In the data rows, the value 128 means zero.
In each game, the first row plays the second. By how much does the first row win? 10 means about a draw, 20 a big win and 0 a big loss. Wins can go round in a circle. Each row has two weighted sums of its numbers, A and B, taken from their middle values. A row wins by its A times the other's B, less its B times the other's A.
tensor([101, 155, 91, 105, 147, 131, 153, 176, 104, 128, 168, 94, 117, 166, 90, 149, 118, 140])
tensor([147, 134, 134, 139, 109, 89, 113, 80, 160, 163, 101, 140, 117, 115, 99, 120, 145, 144]) -> 7
tensor([122, 133, 145, 130, 120, 133, 131, 127, 150, 112, 109, 154, 171, 113, 179, 116, 178, 97])
tensor([122, 168, 105, 129, 127, 142, 129, 152, 122, 117, 151, 128, 115, 132, 129, 145, 121, 157]) -> 14
tensor([92, 144, 98, 109, 154, 141, 158, 152, 100, 132, 169, 111, 104, 136, 92, 133, 129, 138])
tensor([135, 100, 115, 119, 108, 95, 115, 131, 127, 108, 123, 171, 152, 136, 160, 96, 96, 135]) -> 11
tensor([153, 100, 117, 121, 103, 116, 111, 145, 140, 113, 124, 173, 169, 141, 170, 107, 110, 106])
tensor([113, 154, 96, 131, 127, 169, 132, 112, 131, 128, 158, 87, 119, 92, 103, 160, 126, 123]) -> 11
tensor([111, 105, 122, 132, 121, 119, 100, 126, 138, 137, 127, 166, 178, 115, 155, 108, 118, 119])
tensor([103, 101, 143, 138, 159, 143, 150, 114, 103, 121, 134, 86, 104, 131, 129, 132, 125, 86]) -> 6
tensor([172, 123, 152, 155, 109, 109, 105, 98, 130, 156, 92, 143, 141, 112, 134, 123, 123, 120])
tensor([173, 124, 109, 146, 92, 108, 96, 96, 147, 156, 115, 127, 135, 126, 134, 128, 117, 130]) -> 8
tensor([167, 132, 131, 147, 92, 96, 125, 92, 164, 125, 102, 127, 118, 102, 101, 125, 134, 165])
tensor([79, 162, 96, 108, 155, 114, 152, 169, 90, 129, 175, 107, 125, 168, 92, 134, 140, 145]) -> 6
tensor([137, 117, 151, 122, 108, 112, 114, 125, 130, 96, 87, 153, 156, 121, 123, 109, 190, 118])
tensor([156, 113, 141, 119, 108, 114, 117, 118, 140, 96, 97, 172, 175, 108, 166, 134, 180, 110]) -> 7
tensor([105, 92, 141, 119, 156, 122, 122, 132, 92, 139, 109, 112, 77, 146, 106, 115, 82, 130])
tensor([144, 106, 129, 122, 111, 117, 93, 108, 151, 121, 113, 157, 148, 120, 157, 121, 199, 112]) -> 9
tensor([108, 127, 120, 134, 138, 133, 154, 126, 100, 113, 136, 120, 102, 120, 96, 127, 126, 113])
tensor([133, 154, 130, 166, 139, 141, 137, 157, 156, 134, 107, 135, 112, 106, 144, 142, 107, 129]) -> 9
tensor([118, 117, 131, 143, 119, 124, 119, 135, 131, 127, 117, 144, 135, 120, 135, 147, 113, 118])
tensor([137, 153, 126, 111, 130, 150, 145, 137, 83, 88, 125, 120, 113, 116, 93, 142, 89, 117]) -> 10
tensor([163, 129, 121, 122, 97, 129, 116, 105, 147, 117, 138, 149, 169, 124, 145, 111, 157, 120])
tensor([102, 105, 141, 133, 158, 122, 143, 125, 101, 128, 123, 109, 107, 152, 116, 132, 117, 111]) -> 10
tensor([168, 148, 141, 131, 91, 94, 122, 85, 145, 129, 115, 134, 120, 107, 117, 120, 150, 157])
tensor([154, 114, 116, 101, 91, 112, 100, 145, 116, 100, 133, 162, 155, 150, 167, 107, 141, 139]) -> 8
tensor([91, 108, 138, 146, 137, 71, 97, 124, 147, 173, 114, 148, 176, 136, 118, 110, 101, 136])
tensor([155, 130, 143, 144, 109, 93, 112, 108, 155, 165, 94, 136, 122, 120, 135, 115, 133, 153]) -> 8
tensor([121, 108, 138, 138, 120, 86, 85, 127, 135, 134, 81, 156, 147, 139, 138, 111, 172, 106])
tensor([166, 101, 149, 116, 107, 130, 112, 131, 140, 77, 114, 170, 167, 145, 189, 139, 173, 103]) -> 5
tensor([155, 105, 149, 135, 102, 122, 95, 103, 150, 149, 112, 151, 147, 124, 157, 113, 135, 128])
tensor([97, 101, 130, 144, 176, 122, 162, 146, 111, 124, 133, 101, 113, 142, 141, 117, 107, 94]) -> 11
tensor([164, 139, 135, 132, 87, 93, 101, 88, 125, 119, 121, 109, 106, 128, 109, 105, 116, 164])
tensor([103, 84, 125, 113, 181, 149, 162, 131, 102, 138, 151, 94, 93, 169, 124, 138, 111, 114]) -> 6
tensor([126, 103, 155, 163, 125, 91, 102, 144, 157, 159, 67, 164, 180, 127, 150, 133, 151, 103])
tensor([177, 97, 100, 139, 96, 100, 89, 126, 140, 150, 119, 141, 135, 119, 148, 126, 86, 145]) -> 14
tensor([164, 109, 110, 137, 98, 113, 100, 110, 139, 137, 138, 156, 127, 110, 148, 138, 111, 149])
tensor([100, 97, 157, 142, 146, 119, 120, 142, 136, 144, 99, 114, 115, 150, 114, 135, 95, 127]) -> 9
tensor([148, 124, 141, 156, 90, 112, 119, 144, 145, 89, 82, 165, 171, 131, 184, 121, 160, 97])
tensor([122, 149, 127, 164, 139, 143, 141, 172, 133, 136, 115, 120, 115, 124, 158, 139, 100, 141]) -> 12
tensor([137, 114, 141, 106, 108, 101, 105, 127, 139, 91, 121, 158, 146, 123, 130, 103, 164, 123])
tensor([133, 119, 131, 146, 105, 93, 115, 100, 147, 168, 108, 137, 139, 118, 134, 123, 123, 137]) -> 10
tensor([123, 109, 143, 110, 136, 164, 148, 116, 108, 91, 148, 96, 120, 124, 129, 123, 125, 119])
tensor([130, 140, 134, 126, 142, 162, 148, 120, 95, 143, 130, 111, 122, 96, 115, 153, 106, 96]) -> 15
tensor([130, 173, 115, 120, 128, 143, 130, 145, 118, 88, 136, 94, 128, 133, 117, 139, 126, 158])
tensor([132, 178, 128, 136, 137, 164, 152, 132, 144, 120, 148, 99, 121, 104, 129, 152, 161, 154]) -> 13
tensor([138, 105, 141, 118, 108, 113, 141, 107, 128, 114, 114, 162, 141, 98, 163, 96, 108, 119])
tensor([125, 161, 123, 120, 121, 166, 134, 128, 119, 128, 137, 105, 127, 106, 110, 154, 123, 110]) -> 9
tensor([110, 112, 145, 130, 182, 149, 179, 122, 103, 112, 144, 92, 101, 127, 122, 124, 139, 102])
tensor([176, 124, 133, 128, 97, 124, 97, 85, 126, 158, 129, 144, 119, 102, 141, 124, 127, 146]) -> 8
tensor([158, 130, 108, 129, 83, 86, 104, 109, 136, 125, 132, 153, 111, 126, 105, 102, 114, 167])
tensor([118, 162, 135, 186, 140, 155, 145, 151, 167, 125, 126, 99, 130, 86, 115, 177, 143, 129]) -> 11
tensor([99, 153, 119, 136, 180, 138, 184, 163, 125, 142, 142, 112, 93, 139, 109, 161, 135, 136])
tensor([108, 101, 143, 133, 179, 144, 173, 139, 102, 124, 144, 77, 89, 150, 145, 123, 141, 108]) -> 11
tensor([155, 118, 127, 125, 123, 125, 103, 89, 142, 159, 136, 147, 148, 132, 146, 130, 141, 129])
tensor([128, 96, 159, 145, 118, 126, 90, 124, 146, 168, 101, 176, 164, 115, 145, 130, 156, 99]) -> 11
tensor([102, 95, 147, 110, 146, 153, 153, 101, 107, 99, 142, 96, 113, 123, 114, 124, 135, 105])
tensor([103, 132, 148, 139, 189, 136, 183, 146, 115, 136, 113, 120, 119, 138, 125, 138, 126, 103]) -> 14
tensor([118, 105, 127, 107, 176, 163, 166, 139, 86, 120, 169, 101, 81, 164, 121, 105, 109, 121])
tensor([154, 137, 118, 122, 100, 97, 106, 86, 159, 149, 119, 132, 119, 102, 99, 117, 147, 157]) -> 10
tensor([172, 137, 124, 141, 95, 123, 97, 89, 130, 141, 135, 128, 141, 104, 131, 127, 140, 137])
tensor([179, 115, 134, 147, 101, 125, 105, 97, 147, 155, 127, 137, 119, 106, 150, 141, 148, 130]) -> 9
tensor([130, 171, 115, 163, 141, 156, 143, 166, 140, 109, 134, 116, 116, 107, 139, 148, 112, 159])
tensor([135, 118, 146, 155, 135, 119, 115, 133, 175, 135, 85, 177, 184, 110, 193, 130, 194, 88]) -> 11
tensor([188, 121, 125, 106, 106, 124, 110, 96, 125, 130, 136, 133, 113, 136, 130, 138, 121, 145])
tensor([125, 114, 130, 81, 145, 148, 144, 132, 68, 94, 151, 86, 87, 162, 109, 121, 82, 121]) -> 6
tensor([108, 155, 128, 111, 151, 152, 126, 114, 100, 123, 158, 97, 134, 123, 93, 153, 129, 100])
tensor([172, 122, 131, 137, 114, 104, 109, 99, 150, 155, 100, 136, 133, 138, 141, 113, 120, 130]) -> 11
tensor([103, 102, 122, 122, 129, 74, 95, 128, 133, 177, 128, 150, 159, 159, 113, 98, 96, 136])
tensor([104, 99, 151, 145, 136, 102, 142, 130, 145, 139, 111, 142, 133, 140, 133, 91, 101, 108]) -> 2
tensor([115, 159, 109, 142, 141, 164, 131, 151, 122, 126, 152, 105, 121, 87, 142, 159, 141, 153])
tensor([113, 175, 114, 146, 134, 153, 142, 141, 132, 119, 152, 98, 143, 103, 109, 143, 128, 124]) -> 10
tensor([159, 109, 118, 87, 89, 126, 96, 121, 162, 92, 128, 151, 139, 134, 131, 125, 156, 139])
tensor([161, 109, 137, 125, 102, 129, 96, 107, 140, 163, 117, 151, 123, 110, 130, 121, 125, 141]) -> 14
tensor([144, 100, 145, 120, 121, 101, 116, 155, 148, 115, 88, 179, 145, 129, 149, 103, 147, 128])
tensor([109, 156, 104, 106, 139, 141, 168, 172, 86, 105, 166, 128, 109, 175, 93, 134, 106, 161]) -> 11
tensor([138, 102, 138, 121, 91, 111, 106, 142, 133, 97, 104, 154, 139, 148, 145, 100, 150, 124])
tensor([125, 169, 133, 161, 138, 158, 142, 146, 142, 108, 124, 97, 110, 104, 130, 153, 139, 139]) -> 9
tensor([172, 130, 145, 125, 97, 119, 126, 102, 140, 138, 117, 128, 120, 98, 144, 113, 130, 148])
tensor([146, 110, 119, 81, 92, 115, 84, 131, 114, 80, 135, 152, 153, 153, 130, 108, 152, 138]) -> 4
tensor([118, 118, 132, 99, 134, 123, 130, 110, 105, 97, 137, 103, 131, 147, 109, 106, 112, 121])
tensor([135, 159, 105, 134, 119, 161, 133, 153, 142, 112, 164, 113, 114, 93, 123, 154, 129, 172]) -> 12
tensor([107, 137, 113, 96, 129, 131, 138, 127, 103, 139, 164, 130, 134, 163, 106, 155, 142, 141])
tensor([109, 147, 127, 94, 143, 162, 137, 127, 108, 113, 164, 86, 119, 103, 84, 151, 129, 129]) -> 15
tensor([123, 159, 136, 166, 155, 167, 140, 125, 132, 131, 112, 113, 123, 78, 153, 143, 116, 107])
tensor([103, 121, 138, 157, 156, 117, 137, 124, 159, 160, 113, 130, 110, 114, 103, 126, 105, 127]) -> 13
tensor([111, 103, 154, 122, 155, 126, 120, 144, 103, 129, 123, 117, 101, 141, 99, 115, 85, 128])
tensor([114, 112, 138, 132, 170, 130, 186, 160, 73, 108, 109, 92, 86, 167, 147, 102, 83, 105]) -> 9
tensor([101, 159, 119, 145, 162, 133, 179, 159, 99, 123, 141, 121, 100, 134, 111, 137, 147, 114])
tensor([122, 157, 105, 158, 103, 116, 135, 138, 105, 85, 120, 129, 128, 131, 136, 115, 92, 130]) -> 8
tensor([102, 109, 136, 146, 137, 104, 120, 153, 140, 169, 108, 141, 135, 159, 120, 131, 113, 114])
tensor([169, 130, 125, 130, 102, 99, 97, 87, 139, 165, 113, 152, 161, 119, 140, 135, 114, 138]) -> 13
tensor([125, 103, 140, 160, 130, 93, 130, 125, 159, 142, 78, 176, 178, 112, 168, 117, 106, 97])
tensor([145, 116, 155, 115, 127, 148, 128, 124, 101, 127, 127, 87, 97, 141, 146, 119, 115, 111]) -> 4
tensor([129, 109, 139, 119, 108, 88, 105, 129, 141, 121, 100, 153, 160, 146, 143, 116, 158, 122])
tensor([133, 168, 130, 124, 140, 163, 129, 148, 160, 146, 139, 117, 123, 115, 128, 143, 132, 130]) -> 12
tensor([182, 119, 119, 109, 100, 127, 100, 87, 127, 144, 142, 142, 136, 120, 130, 133, 129, 162])
tensor([105, 111, 129, 142, 127, 96, 119, 124, 151, 158, 110, 139, 154, 124, 135, 105, 113, 130]) -> 5
tensor([107, 154, 127, 130, 150, 171, 152, 141, 127, 135, 138, 113, 85, 95, 106, 143, 121, 121])
tensor([126, 87, 142, 99, 144, 145, 141, 150, 85, 95, 123, 97, 69, 164, 107, 108, 83, 132]) -> 6
tensor([124, 154, 97, 91, 127, 176, 135, 121, 77, 97, 171, 90, 128, 136, 89, 141, 117, 133])
tensor([105, 108, 156, 135, 182, 133, 142, 149, 104, 138, 108, 79, 73, 140, 112, 115, 109, 118]) -> 10
tensor([105, 162, 99, 94, 142, 152, 151, 124, 87, 123, 196, 84, 125, 130, 64, 126, 128, 152])
tensor([107, 109, 136, 121, 165, 142, 149, 121, 105, 105, 147, 113, 96, 146, 101, 115, 117, 104]) -> 11
tensor([112, 164, 136, 152, 147, 157, 154, 155, 160, 132, 132, 125, 126, 85, 136, 142, 138, 142])
tensor([118, 144, 133, 150, 126, 136, 127, 152, 140, 112, 124, 119, 115, 136, 144, 153, 113, 139]) -> 9
tensor([138, 159, 116, 138, 130, 159, 134, 143, 124, 96, 145, 109, 102, 123, 142, 151, 129, 138])
tensor([142, 108, 130, 124, 119, 121, 100, 131, 141, 125, 118, 159, 175, 133, 176, 127, 175, 92]) -> 10
tensor([117, 158, 126, 105, 138, 160, 141, 112, 113, 100, 155, 114, 137, 107, 84, 133, 119, 117])
tensor([115, 121, 103, 123, 104, 114, 120, 104, 133, 113, 150, 142, 146, 119, 147, 102, 136, 127]) -> 10
tensor([188, 114, 119, 99, 74, 140, 102, 104, 121, 101, 140, 150, 93, 120, 134, 124, 100, 178])
tensor([162, 131, 112, 128, 92, 115, 111, 113, 124, 124, 144, 131, 95, 120, 122, 100, 122, 164]) -> 13
tensor([122, 152, 92, 143, 139, 166, 129, 141, 154, 138, 174, 98, 107, 96, 126, 157, 151, 154])
tensor([103, 111, 136, 124, 171, 147, 165, 123, 86, 116, 163, 112, 110, 122, 123, 133, 133, 103]) -> 11
tensor([112, 118, 124, 84, 138, 144, 112, 111, 83, 114, 161, 99, 108, 161, 66, 105, 111, 132])
tensor([120, 170, 118, 132, 133, 140, 128, 167, 126, 123, 130, 122, 127, 139, 127, 136, 110, 160]) -> 7
tensor([95, 167, 108, 112, 168, 136, 173, 167, 101, 132, 160, 120, 110, 144, 93, 133, 136, 139])
tensor([134, 116, 140, 127, 117, 128, 110, 141, 134, 112, 113, 181, 175, 144, 179, 120, 181, 103]) -> 4
tensor([151, 125, 122, 124, 104, 100, 100, 125, 126, 93, 102, 161, 197, 148, 174, 129, 157, 95])
tensor([192, 131, 123, 123, 95, 121, 101, 98, 133, 126, 133, 142, 128, 126, 119, 116, 119, 145]) -> 11
tensor([118, 170, 113, 151, 129, 149, 136, 132, 139, 117, 146, 111, 126, 102, 124, 133, 145, 146])
tensor([123, 82, 114, 93, 123, 112, 91, 143, 126, 159, 122, 148, 127, 143, 124, 93, 85, 141]) -> 14
tensor([136, 102, 127, 122, 99, 111, 83, 148, 141, 129, 120, 144, 153, 138, 160, 116, 141, 130])
tensor([142, 115, 110, 101, 102, 103, 105, 139, 82, 76, 126, 176, 162, 141, 173, 111, 147, 119]) -> 7
tensor([96, 165, 149, 138, 156, 124, 137, 129, 107, 154, 104, 113, 173, 116, 116, 152, 98, 79])
tensor([162, 106, 130, 107, 93, 124, 105, 136, 133, 80, 117, 171, 168, 159, 159, 127, 163, 118]) -> 12
tensor([177, 120, 137, 134, 104, 109, 105, 111, 151, 139, 110, 146, 90, 107, 121, 113, 116, 164])
tensor([118, 144, 137, 128, 137, 151, 142, 131, 102, 136, 133, 110, 126, 119, 106, 144, 122, 112]) -> 13
tensor([122, 103, 107, 109, 133, 148, 145, 160, 89, 106, 148, 128, 93, 162, 134, 124, 82, 127])
tensor([132, 100, 132, 138, 132, 93, 116, 117, 148, 145, 112, 156, 186, 120, 157, 113, 122, 125]) -> 8
tensor([127, 106, 128, 111, 123, 105, 90, 110, 150, 116, 108, 161, 150, 129, 125, 106, 188, 112])
tensor([116, 133, 121, 153, 143, 123, 125, 136, 147, 139, 112, 129, 109, 120, 134, 135, 113, 118]) -> 10
tensor([90, 119, 139, 138, 150, 91, 158, 140, 144, 160, 117, 146, 128, 144, 122, 122, 115, 106])
tensor([164, 105, 120, 88, 87, 125, 100, 134, 99, 72, 118, 158, 159, 164, 183, 106, 142, 118]) -> 11
tensor([116, 148, 116, 98, 139, 169, 143, 116, 106, 127, 160, 103, 122, 114, 92, 152, 116, 136])
tensor([85, 148, 121, 136, 176, 139, 182, 165, 107, 144, 148, 121, 110, 145, 120, 159, 158, 137]) -> 7
tensor([118, 91, 112, 106, 103, 90, 87, 120, 110, 148, 146, 156, 148, 145, 116, 99, 85, 142])
tensor([93, 95, 153, 164, 183, 139, 174, 141, 129, 153, 111, 105, 87, 121, 150, 137, 146, 99]) -> 3
tensor([92, 150, 132, 129, 142, 164, 121, 126, 115, 144, 146, 90, 132, 99, 95, 151, 135, 104])
tensor([99, 97, 137, 128, 175, 145, 158, 146, 104, 146, 144, 98, 112, 166, 146, 111, 95, 108]) -> 11
tensor([121, 109, 125, 122, 123, 123, 136, 118, 115, 102, 134, 129, 133, 133, 150, 108, 121, 128])
tensor([135, 109, 130, 103, 86, 122, 80, 136, 111, 128, 115, 153, 160, 170, 141, 103, 123, 137]) -> 11
tensor([149, 150, 125, 138, 86, 102, 113, 82, 145, 124, 119, 124, 129, 97, 109, 120, 156, 165])
tensor([145, 113, 116, 105, 86, 101, 70, 128, 105, 110, 104, 155, 167, 149, 136, 99, 117, 125]) -> 14
tensor([111, 110, 157, 137, 144, 127, 150, 117, 130, 111, 113, 105, 103, 119, 133, 120, 116, 106])
tensor([119, 162, 136, 131, 149, 159, 137, 112, 109, 129, 140, 87, 139, 108, 99, 135, 134, 102]) -> 12
tensor([99, 106, 130, 112, 156, 124, 153, 114, 115, 108, 132, 101, 126, 128, 133, 99, 99, 105])
tensor([108, 102, 137, 119, 161, 144, 161, 121, 112, 118, 158, 80, 100, 161, 128, 117, 122, 103]) -> 10
tensor([113, 134, 118, 125, 148, 143, 184, 156, 83, 104, 147, 133, 113, 140, 129, 126, 108, 119])
tensor([132, 108, 122, 100, 119, 99, 105, 126, 144, 123, 127, 144, 155, 157, 129, 88, 132, 143]) -> 15
tensor([151, 112, 154, 130, 107, 91, 117, 157, 119, 89, 80, 168, 155, 149, 177, 119, 161, 116])
tensor([91, 121, 113, 128, 168, 133, 137, 126, 130, 159, 144, 106, 110, 138, 103, 113, 113, 97]) -> 14
tensor([147, 138, 142, 146, 104, 103, 123, 104, 144, 147, 101, 124, 100, 100, 125, 110, 137, 153])
tensor([125, 123, 154, 133, 141, 130, 141, 148, 120, 137, 112, 147, 129, 130, 117, 116, 89, 121]) -> 11
tensor([189, 128, 123, 109, 79, 132, 101, 92, 118, 106, 121, 148, 113, 102, 126, 124, 106, 141])
tensor([128, 183, 120, 157, 129, 154, 146, 152, 160, 110, 138, 115, 122, 102, 134, 162, 155, 159]) -> 10
tensor([159, 126, 115, 107, 92, 100, 103, 84, 144, 131, 126, 127, 94, 148, 108, 115, 132, 169])
tensor([147, 116, 156, 165, 129, 94, 127, 91, 174, 180, 80, 147, 154, 107, 160, 129, 139, 106]) -> 13
tensor([129, 110, 147, 136, 122, 102, 123, 147, 129, 125, 85, 158, 157, 141, 186, 112, 134, 111])
tensor([156, 126, 141, 133, 110, 132, 128, 127, 142, 95, 107, 158, 166, 134, 160, 128, 171, 117]) -> 5
tensor([96, 101, 122, 135, 172, 122, 152, 144, 93, 116, 132, 83, 110, 139, 136, 114, 104, 105])
tensor([135, 112, 145, 111, 111, 142, 144, 123, 144, 117, 120, 164, 124, 142, 130, 109, 116, 143]) -> 9
tensor([105, 155, 135, 174, 154, 164, 132, 144, 166, 180, 141, 111, 105, 85, 147, 158, 166, 130])
tensor([139, 117, 142, 142, 130, 126, 126, 93, 156, 159, 115, 152, 146, 86, 140, 136, 140, 116]) -> 8
tensor([127, 119, 139, 111, 141, 154, 152, 103, 114, 92, 140, 96, 109, 122, 125, 113, 117, 101])
tensor([161, 134, 149, 142, 103, 94, 120, 90, 170, 141, 102, 143, 118, 105, 122, 121, 158, 152]) -> 11
tensor([96, 138, 118, 155, 152, 159, 124, 118, 150, 156, 162, 107, 114, 100, 139, 157, 155, 112])
tensor([108, 171, 112, 147, 138, 144, 148, 136, 146, 135, 148, 109, 123, 128, 127, 150, 146, 158]) -> 11
tensor([121, 99, 148, 129, 114, 93, 90, 129, 152, 132, 90, 151, 153, 125, 145, 135, 188, 108])
tensor([101, 96, 144, 129, 149, 126, 144, 123, 116, 134, 123, 102, 113, 142, 129, 138, 100, 88]) -> 10
tensor([105, 167, 140, 119, 140, 157, 140, 110, 111, 132, 142, 94, 138, 100, 104, 151, 154, 113])
tensor([115, 126, 127, 117, 120, 138, 110, 131, 151, 149, 147, 151, 135, 104, 120, 120, 106, 146]) -> 11
tensor([112, 113, 111, 98, 140, 123, 112, 134, 80, 103, 150, 99, 97, 159, 76, 104, 77, 136])
tensor([115, 169, 122, 158, 139, 138, 137, 139, 142, 123, 128, 122, 126, 111, 129, 138, 139, 142]) -> 6
tensor([111, 93, 133, 102, 138, 121, 101, 140, 115, 136, 133, 120, 123, 150, 114, 106, 96, 161])
tensor([95, 151, 152, 205, 171, 138, 162, 138, 163, 157, 83, 87, 130, 94, 127, 154, 139, 96]) -> 6
tensor([141, 95, 142, 137, 125, 129, 134, 94, 154, 138, 94, 148, 139, 107, 168, 118, 135, 112])
tensor([172, 141, 139, 137, 75, 108, 108, 103, 152, 136, 105, 145, 112, 120, 120, 117, 137, 160]) -> 7
tensor([119, 102, 157, 123, 132, 93, 136, 121, 157, 157, 83, 170, 159, 153, 152, 117, 132, 117])
tensor([128, 169, 117, 143, 125, 153, 141, 149, 139, 117, 149, 116, 130, 114, 128, 143, 130, 151]) -> 10
tensor([122, 113, 126, 89, 157, 147, 168, 132, 83, 90, 153, 102, 89, 175, 141, 119, 93, 130])
tensor([142, 103, 108, 115, 106, 122, 101, 114, 147, 120, 136, 139, 153, 124, 120, 123, 127, 142]) -> 8
tensor([127, 123, 134, 134, 125, 135, 108, 118, 148, 154, 122, 146, 153, 110, 144, 123, 158, 125])
tensor([137, 107, 141, 118, 96, 104, 78, 122, 120, 141, 111, 142, 173, 155, 139, 124, 133, 129]) -> 11
tensor([165, 115, 101, 89, 87, 134, 111, 151, 126, 67, 128, 169, 158, 158, 192, 128, 134, 124])
tensor([104, 106, 118, 96, 110, 112, 129, 137, 122, 115, 137, 129, 131, 153, 115, 76, 100, 133]) -> 5
tensor([128, 162, 126, 134, 142, 155, 143, 157, 149, 137, 150, 127, 113, 109, 131, 158, 134, 162])
tensor([132, 98, 157, 129, 121, 97, 112, 140, 138, 123, 77, 160, 165, 151, 193, 120, 174, 97]) -> 11
tensor([110, 103, 130, 125, 133, 114, 108, 134, 127, 144, 119, 139, 129, 128, 92, 124, 103, 129])
tensor([147, 89, 115, 110, 115, 120, 96, 133, 136, 129, 117, 166, 150, 136, 171, 116, 125, 120]) -> 11
tensor([128, 91, 120, 105, 100, 105, 87, 135, 147, 121, 124, 168, 153, 149, 137, 116, 160, 138])
tensor([154, 116, 147, 115, 113, 152, 145, 137, 101, 77, 128, 86, 91, 137, 121, 119, 101, 137]) -> 19
tensor([151, 135, 116, 136, 104, 143, 132, 129, 134, 100, 122, 150, 153, 136, 159, 138, 156, 128])
tensor([101, 163, 107, 145, 144, 132, 168, 140, 85, 106, 165, 105, 114, 136, 95, 143, 148, 126]) -> 14
tensor([98, 126, 142, 132, 171, 145, 183, 172, 112, 136, 120, 115, 104, 139, 125, 132, 149, 101])
tensor([128, 119, 138, 130, 135, 148, 136, 120, 118, 114, 119, 88, 116, 96, 125, 129, 113, 108]) -> 5
tensor([145, 152, 134, 167, 145, 156, 152, 141, 164, 121, 91, 123, 134, 105, 155, 160, 133, 111])
tensor([136, 170, 108, 130, 127, 142, 134, 151, 117, 121, 137, 139, 143, 134, 126, 133, 86, 146]) -> 9
tensor([169, 142, 128, 135, 91, 85, 114, 101, 153, 141, 110, 127, 110, 148, 122, 105, 118, 163])
tensor([132, 96, 126, 139, 130, 98, 111, 119, 172, 147, 85, 163, 190, 142, 170, 139, 147, 96]) -> 8
tensor([95, 104, 129, 118, 163, 143, 145, 125, 93, 125, 176, 83, 98, 166, 124, 129, 139, 121])
tensor([124, 109, 132, 122, 139, 142, 159, 115, 114, 99, 126, 129, 107, 109, 163, 127, 109, 96]) -> 13
tensor([117, 142, 129, 115, 149, 158, 117, 129, 107, 133, 145, 120, 134, 114, 106, 140, 120, 108])
tensor([153, 109, 131, 93, 94, 125, 96, 104, 158, 96, 117, 164, 133, 112, 122, 117, 178, 128]) -> 11
tensor([155, 124, 148, 161, 103, 91, 116, 114, 165, 150, 89, 142, 114, 133, 116, 120, 126, 153])
tensor([173, 129, 145, 134, 91, 80, 99, 101, 144, 143, 99, 123, 99, 132, 133, 116, 131, 149]) -> 9
tensor([106, 110, 146, 106, 165, 147, 165, 139, 84, 113, 152, 109, 111, 167, 125, 124, 109, 110])
tensor([121, 99, 125, 147, 99, 110, 77, 112, 155, 150, 122, 142, 154, 121, 140, 133, 184, 123]) -> 10
tensor([114, 108, 139, 124, 124, 99, 141, 144, 124, 144, 100, 146, 118, 150, 151, 83, 69, 144])
tensor([154, 131, 137, 149, 107, 96, 112, 101, 175, 155, 99, 129, 113, 108, 130, 127, 161, 146]) -> 7
tensor([85, 164, 108, 142, 166, 107, 166, 141, 120, 132, 154, 109, 135, 156, 84, 152, 142, 118])
tensor([112, 154, 110, 145, 136, 144, 130, 133, 130, 93, 147, 108, 116, 108, 128, 149, 126, 139]) -> 10
tensor([108, 119, 131, 132, 125, 112, 121, 142, 141, 145, 111, 145, 118, 136, 132, 119, 94, 140])
tensor([107, 149, 95, 103, 151, 149, 169, 154, 109, 124, 183, 113, 98, 160, 79, 146, 112, 155]) -> 15
tensor([119, 114, 133, 131, 124, 119, 109, 153, 132, 146, 103, 151, 141, 142, 153, 126, 103, 135])
tensor([118, 110, 127, 116, 116, 131, 136, 80, 147, 118, 131, 131, 144, 119, 141, 116, 140, 107]) -> 8
tensor([127, 166, 117, 89, 125, 161, 135, 104, 97, 98, 158, 87, 118, 113, 75, 137, 113, 127])
tensor([103, 114, 132, 120, 134, 87, 84, 132, 136, 168, 122, 136, 169, 148, 120, 91, 126, 136]) -> 5
tensor([128, 178, 140, 150, 153, 152, 155, 135, 163, 133, 112, 121, 121, 113, 114, 153, 139, 141])
tensor([138, 125, 138, 119, 121, 147, 138, 116, 127, 108, 134, 117, 116, 120, 111, 113, 123, 137]) -> 10
tensor([186, 125, 131, 101, 80, 125, 90, 104, 121, 134, 135, 155, 127, 122, 130, 120, 93, 160])
tensor([122, 104, 134, 110, 148, 132, 159, 141, 85, 94, 126, 104, 98, 157, 114, 119, 80, 98]) -> 10
tensor([131, 143, 116, 139, 119, 126, 137, 132, 133, 120, 124, 126, 128, 131, 140, 130, 110, 137])
tensor([171, 135, 109, 112, 83, 112, 115, 78, 148, 126, 138, 132, 96, 105, 99, 114, 143, 173]) -> 10
